In the data rows, the value 128 means zero.
Some points, one per row:
[120 146 112 121 142 157 140 165 183]
[155 108 111  82 113  99  84 136 106]
[142 112 141 107 112  99 126 132 118]
[ 98 101  92 113 177 121 102 130 163]
[141 128 129 171  92  97 131  56  56]
[134 134 119 178  89 106 137  47  47]
[114 137 134 149 101 102 143  94  56]
[ 93 116 169  98 141  97 114 164 156]
[ 77 124 138  95 164 116 113 189 155]
[140  89  97 119 140  98  93 116 189]
[123 115 116  76 144 119  97 164 232]
[ 97 109 143 114 187 135 127 187 120]
[147 119 137 108  99 118  90 139 153]
[ 83 123 123 115 179 142 128 154 172]
[ 66 122 158 100 162 125 126 162 221]
[143  98  83  58 160 114  81 213 232]
[121 143 149 149 100 110 128  88  63]
[159 136 105 145 103 165 120 120 139]
[133 116  99 103 202 150 127 205 194]
[148 138 129 162 100 110 109  75  83]
[131 101 130  85 135 110  95 154 179]
[147 125  90 142 168 156 156 124  92]
[112 107 157  72 126  93  81 170 172]
12 more points follow, each with its number after it:
[154 105 132 138 137 114 132 115  83] 0
[151 175 131 186  87 158 197  85  26] 1
[147 130 113 146 130 127 168  89  65] 2
[107 136 139 148 135 134 141 119 119] 3
[113 124 124 128 133 126 156 112 137] 4
[119 133 162 103 106 121 111 147 172] 5
[136 113 185 104 139 121 127 157 189] 6
[140 183 111 165  23 160 124  49 158] 7
[160 117 143 124 139 125 150 148  96] 8
[ 97  94  96  88 189 131 103 151 225] 9
[164  98 149  91 124  84  71 169 112] 10
[157 123 144 133 109 114 130 108 117] 11
Which of these numbered points is nearest to each point below, ignoring the direction in which the first points spread most? Its number follows each.
[131  82 124  75 161  93 126 171 149] > 0
[209 136 129 138  85 144 110 115 114] > 11
[103 125 127 112 147 127 154 131 157] > 4
[103 119  97 106 134 116  86 147 198] > 9
[ 70 151 173 144  74 114 122  87 146] > 5
[ 90 150 139 148 144 114 118 145  94] > 3
[ 83 109 133 121 148 101 109 117 192] > 9
[120 101 133 139 137  90 114 110  85] > 0
[171 166 128 153  65 189 127  91 148] > 7
[104 130 123 113 135 118 148 128 153] > 4
[155 198 125 226  60 177 209  45   1] > 1
[102 121 133 101 185 117 136 216 122] > 8
[129 220 161 222  30 193 169  36  83] > 7
[114 159 128 171 119 147 155  87  93] > 3
[155 167 142 130  65 136 148 125 117] > 5
[129 111 127 106 158 117 118 170 104] > 0
[ 83 114 152  99 194 130 126 205 158] > 3
